128 stands for zero in the data rows.
Here are some points, one per row:
[125  62 107 126  77  68 105 112  52 144  87  52  84 166 106  91]
[110 142  98 150 101 147  89 255 118 159 120 118 164 121 111 121]
[ 98 145 114 151 118 173  76 150 124 162 114 172 177 165 148  93]
[  0  94 119  78  91   0 105  97  77  66 108  84 106  95  66  99]
[160 163 153  90 171 133 173 129 119 115 168 108 149 146 159 171]
[111 129  89 159 125 173 113 255 137 155 127 172 134 139 128 134]
[ 89  20 141   0  85 100 102 118  69 111  92 103  84 164 127  91]
[140 174 194  75 222 132 227 113 162 107 186 142 135 127 196 157]
[119 170 109 171 149 171 139 134 187 153 156 217 174 156 138 193]
[142 113 157  82 146  62 169  89 102  97 156 139 127 130 146 125]
[119 143 116 172 103 157 117 160 163 162 132 118 131 174 131 127]
[124 108  86 155 105 171 100 159 138 172 132 141 125 105 102 117]
[152  99 118 192  83 133 118 148 121 138 101  72 111 158  71  83]
[121 136 157 127 162 158 159  96 144 130 166 133 177 119 127 185]
[149 182  98 205 131 236 105 229 255 255 156 236 172 144 166 157]
[137 134 153  84 152 116 178 115 131 119 160 132 149 151 124 167]
[160 148 249  85 236 115 199 135 113  65 255 137 130  74 145 196]
[ 92 150  94 146  80 100 106 160 127 137  80 126 118 135 139  91]
[110 133 117 123 123 132 122  99 126 128 105  79 136 103 158  95]
[114 100 106 118 115 104 105 134 121  91 126  82 108  63 120  84]
[149 133  80 126  71  83  80 107  76 132  65  46  81 120   0  50]
[153  60 165  88 114 109  86 126  73  84  88 127  79 122  89 105]
[167 155 127 122 116 133 123 122 132 143 129 118  99 143 144  93]
[189 140 126 157  78 116 100 162 125 166 120 106 113 155 120  95]
[129 125 139 254 111 126 123 117 104 184 131 160 129 175 167 126]
[255 155 201  71 212 131 197 122 190 123 193 150 155 137 179 233]
[113  67  97 155  63 132  26 111 112 135  70 126  74 124  88  52]
[147 231 212  95 187 115 217  93 162 119 150 120 156 131 209 163]
[114 139  64 153 103 131  93 110 103 155 101 103 126 137 131 118]
[141 172 121 159 128 159 131 144 118 128 128 146 135 222 137 128]
[150 149 145  96 215 132 181 111 172 115 213 122 149 121 130 190]
[110  97  87 126  82 118  71 135  80 110  70 139 102 156 105 100]
[129 172 158 131 121 131 129 134 136 150  98 193 166 170 136 118]
[112  87 127 103 108 121 124 121 128 134 100  30  84 128 136 108]
[ 90 139 110  91 131 121 119 103 142  90 124 124 131  62 137 113]
[160 187 159  99 175 176 176 168 159 126 195 255 176 119 179 205]
[199 131 150 100 194 113 174  84 184  99 206 135 149 114 151 193]
[133 145 147  97 137 122 144 117 125  83 119 184 125 109 132 140]
[151 168 161  95 186 130 176 106 120  87 137 129 122 130 156 201]
[102 146 113 159 116 135 111 238 134 164 119 134 119 146 142 139]
[127 142 103 155 122 184 124 130 187 127 129 122 136  89 112 122]
[124 155 140 159 125 142 133 158 122 166 133 116 161 185 122 133]
[166 166 104 159 144 138 104 125 149  97 130 140 148 160 107 161]
[127 135 162 126 135 112 148 131 125 156 141  91 124 120 141  84]
[124 133 108 139 113 127 111 112 132 185 120 127 148 193 135 119]
[109 103  74 132  75  65  69  97  59 116  89  87 106 126 114 117]
[ 95 193  80 159 102 178  86 139 125 173 125 196 183 135 102 106]
[156 121 165 107 157 110 156  65 141 115 152 142 137 108  73 157]
[117  96 138 106 122 125 128  80 145 155 116 157 129 164 120 118]
[148 123 141  94 159 118 161 108 135  98 161 166 120 122 149 162]
[ 61 130  61 142  61  95  79 132  91 140  52  83 111 153 130   0]
[121 144  38 227 104 158 103 185 161 167 119  95 140 159 149 125]
[117 172 129 161 162 156 152 184 138 170 158 182 204 216 139 192]
[122 123 118 139 120 142 106 157 137 128 130 115 129 118 184 124]
[103 133 113 165 100 122 102  87 109 166  91  92 119 155 150 136]
[137 176 128 149 143 178 160 106 153 187 145 114 144 176  90 148]
[120 158 134 166 146 217 139 180 162 136 173 162 145 106 131 137]
[ 79 133  75 160  75 111  48 159 103 142 104 123 123 114 128 107]
[ 78  97 105 148  68 116  88 109  86 155  25 114 115 145 116  82]
[163 138 162 117 172 112 168  89 158  90 167 128 116 106  71 148]
[130  84 117  46 134  63 132 133  88   5 117 121  81  11 112 137]
[106 113  89 183  90 125  81 129  78 166  88 131 102 136 132  79]
[119 225 138 190 154 255 152 199 191 200 169 163 152 255 126 162]
[ 77  97  97 147  64  79  94 129  77 150  30 121  91 170 119  71]
[183 119 239  35 155  49 160 112 114  98 135 131 117 131 192 146]
[ 68 103  78 117 123 118 126 143 131  56 115 123 129  18 131 134]
[ 93 121 126 119  96 107 114 110  58 145 106  79 106 191 106 121]
[ 69  36 122 117  91 107 107  87 112 124  73 114  77 134 134  94]
[127  63 160  93 112  55  96  71 109 101  90 131  31  64  76 113]
[144 159 112 146 106 133 124 102 110 162 103 111 110 188 133  91]
[231 148 201  92 239 165 237 127 203 111 202 124 226 124 155 187]
[112 135 117 156 148 178 140 133 163 183 130 161 192 109 138 144]
[147 182 104 137 142 141 124 167 138 149 151 206 187 155 146 146]
[107 164 116 170 123 201 134 182 144 148 152 137 215 142 180 162]
[120 155 127 200 141 188 124 164 162 255 174 169 221 165 180 151]
[126 145 118 136 156 225 148 188 220 138 169 160 200 137 105 165]
[114 112 103 173  87 142 114 131  95 136 122  39  87 157 147  78]
[136 106 106 127 142 146 141 116 131 124 151 140 184   5 109 175]
[127 128 133 126 147 117 156 139 185 102 155 147 116 121 127 155]
[ 95 102 115 129  98  60 102 174 125 148  84 107  90 115  53  63]
[197 173 196  62 252 166 230 135 162 103 237 175 137 138 213 193]
[127  96 170  54 125  78 140  63  64  95 123 144   0 134  78 123]
[112  17 122 118 113 124  98  90  72  81  86  31  94 140 111 119]
[ 77 112 114 110 107 122 104  83 121  81  91 134 111  74  94 121]
[113 104  99 182 128 142 120 105 109  94 134 129  96 101  97 125]
[ 93 118  80 125  88  92  94 131 105 105  76 106  95   0  76  95]
[ 75  96 117 104 106  53  80 113  68 106  69 108  60  62 119  85]
[129 162 121 128 140 105 159 116 102 129 134 136 139 194 114 142]
[168 172 109 165 141 255 126 211 228 219 165 124 255 120 159 163]
[ 56  53 113 122 104  65  85 114  91  75 102 110  69  46 108  85]
[154 172  90 152  78 143  91 128 109 142 100 169 141 146 106  80]
[142 130  61 200 115 149 105 163 143 160 122 153 179 120 176 127]
[115 141 115 135 128 142 115 143 101 134 114  72 141 138 135 140]
[ 99 119 139 128 104  89 117  86  85 123 104 132  73 146 156 112]
[255 203 255 113 226 141 242 110 167 102 209  73 158 131 145 219]
[131  63  94  84  96  93 119 110  84 106  89 107 155  89  26  88]
[103 106 100 157 108 142 118  77 153 140 129 141 119 120 101 118]
[ 82  92 109 126  95 136  85 122 113 121 112 105 107 131 154 117]
[141 127 145 119 150 107 158 116 124 104 154 140 122 142 127 164]
[ 95 112 127 101 136 130 146  95 184 114 126 124 136 105  86 135]
[115  88  83 131  64  99  43 113 128 135  68 107 119  97 112  55]
[191 103 128 125 177 121 143 148 168  79 161 162  90  85 186 148]
[132  95 174  66 138  80 156   9 107  58 116 119 123 123 112 111]
[137  84 120 118 133 101 129 124 152 126 120 126 111  87 175 132]
[129 147 228 104 166 112 172 119 158 103 157  94 100 121 175 153]
[145 120 152  84 137  93 158 121  66  44 123  95 124  94  60 157]
[ 97 147  94 152 118 135  94 141 153 152 134 118 163 134 144 118]
[ 38 130 101 121 143 138 152 121 166 138 166 195 175  77 167 143]
[133 144 141 122 180 107 199 106 134 105 163 150 117  88 207 144]
[201  65 255  67 127 109 126   0  86  56 120   4  98 127  22 114]
[105 131  80 158 110 162 126 144 116 158 119 127 130 136 142 122]
[ 92 112 109 129 142 139 136  95 118 126 140 188 130  93  37 129]
[169 124 150 116 135 134 149 110 151  87 147 159  86 155 100 134]
[191 192 149 131 144 136 140 176 141 147 146 105 131 149 255 128]
[104  61 145 110  89  93 107 115  48  80 102  87  41 117 134 100]
Along one direction, these points spread out more than along any other. How far along it is each point below, from 0 to 99? 50 is the average, and the first point above lies past it.
[142 130  61 200 115 149 105 163 143 160 122 153 179 120 176 127] -> 45
[149 182  98 205 131 236 105 229 255 255 156 236 172 144 166 157] -> 22
[191 103 128 125 177 121 143 148 168  79 161 162  90  85 186 148] -> 40
[ 92 112 109 129 142 139 136  95 118 126 140 188 130  93  37 129] -> 53
[110 142  98 150 101 147  89 255 118 159 120 118 164 121 111 121] -> 51
[153  60 165  88 114 109  86 126  73  84  88 127  79 122  89 105] -> 66
[110  97  87 126  82 118  71 135  80 110  70 139 102 156 105 100] -> 68
[115  88  83 131  64  99  43 113 128 135  68 107 119  97 112  55] -> 73
[147 231 212  95 187 115 217  93 162 119 150 120 156 131 209 163] -> 26
[127 128 133 126 147 117 156 139 185 102 155 147 116 121 127 155] -> 42
[191 192 149 131 144 136 140 176 141 147 146 105 131 149 255 128] -> 34
[ 99 119 139 128 104  89 117  86  85 123 104 132  73 146 156 112] -> 61
[183 119 239  35 155  49 160 112 114  98 135 131 117 131 192 146] -> 44
[ 95 102 115 129  98  60 102 174 125 148  84 107  90 115  53  63] -> 69
[129 147 228 104 166 112 172 119 158 103 157  94 100 121 175 153] -> 39
[ 95 112 127 101 136 130 146  95 184 114 126 124 136 105  86 135] -> 50
[112 135 117 156 148 178 140 133 163 183 130 161 192 109 138 144] -> 39
[133 144 141 122 180 107 199 106 134 105 163 150 117  88 207 144] -> 38
[137  84 120 118 133 101 129 124 152 126 120 126 111  87 175 132] -> 52
[137 134 153  84 152 116 178 115 131 119 160 132 149 151 124 167] -> 40
[127  63 160  93 112  55  96  71 109 101  90 131  31  64  76 113] -> 71
[103 133 113 165 100 122 102  87 109 166  91  92 119 155 150 136] -> 57
[147 182 104 137 142 141 124 167 138 149 151 206 187 155 146 146] -> 35
[136 106 106 127 142 146 141 116 131 124 151 140 184   5 109 175] -> 45
[160 163 153  90 171 133 173 129 119 115 168 108 149 146 159 171] -> 36
[127 135 162 126 135 112 148 131 125 156 141  91 124 120 141  84] -> 50
[ 92 150  94 146  80 100 106 160 127 137  80 126 118 135 139  91] -> 60
[140 174 194  75 222 132 227 113 162 107 186 142 135 127 196 157] -> 26
[167 155 127 122 116 133 123 122 132 143 129 118  99 143 144  93] -> 50
[124 155 140 159 125 142 133 158 122 166 133 116 161 185 122 133] -> 44
[112  87 127 103 108 121 124 121 128 134 100  30  84 128 136 108] -> 62
[151 168 161  95 186 130 176 106 120  87 137 129 122 130 156 201] -> 37
[ 38 130 101 121 143 138 152 121 166 138 166 195 175  77 167 143] -> 41
[149 133  80 126  71  83  80 107  76 132  65  46  81 120   0  50] -> 79
[126 145 118 136 156 225 148 188 220 138 169 160 200 137 105 165] -> 28
[124 133 108 139 113 127 111 112 132 185 120 127 148 193 135 119] -> 50
[145 120 152  84 137  93 158 121  66  44 123  95 124  94  60 157] -> 56
[ 82  92 109 126  95 136  85 122 113 121 112 105 107 131 154 117] -> 61
[114 112 103 173  87 142 114 131  95 136 122  39  87 157 147  78] -> 63
[  0  94 119  78  91   0 105  97  77  66 108  84 106  95  66  99] -> 78
[115 141 115 135 128 142 115 143 101 134 114  72 141 138 135 140] -> 52
[189 140 126 157  78 116 100 162 125 166 120 106 113 155 120  95] -> 54
[255 203 255 113 226 141 242 110 167 102 209  73 158 131 145 219] -> 15
[156 121 165 107 157 110 156  65 141 115 152 142 137 108  73 157] -> 45
[103 106 100 157 108 142 118  77 153 140 129 141 119 120 101 118] -> 55
[129 172 158 131 121 131 129 134 136 150  98 193 166 170 136 118] -> 43
[ 77 112 114 110 107 122 104  83 121  81  91 134 111  74  94 121] -> 63
[129 162 121 128 140 105 159 116 102 129 134 136 139 194 114 142] -> 46
[ 69  36 122 117  91 107 107  87 112 124  73 114  77 134 134  94] -> 70
[113  67  97 155  63 132  26 111 112 135  70 126  74 124  88  52] -> 76
[199 131 150 100 194 113 174  84 184  99 206 135 149 114 151 193] -> 30
[107 164 116 170 123 201 134 182 144 148 152 137 215 142 180 162] -> 34
[106 113  89 183  90 125  81 129  78 166  88 131 102 136 132  79] -> 65
[ 56  53 113 122 104  65  85 114  91  75 102 110  69  46 108  85] -> 75
[166 166 104 159 144 138 104 125 149  97 130 140 148 160 107 161] -> 44
[141 172 121 159 128 159 131 144 118 128 128 146 135 222 137 128] -> 43
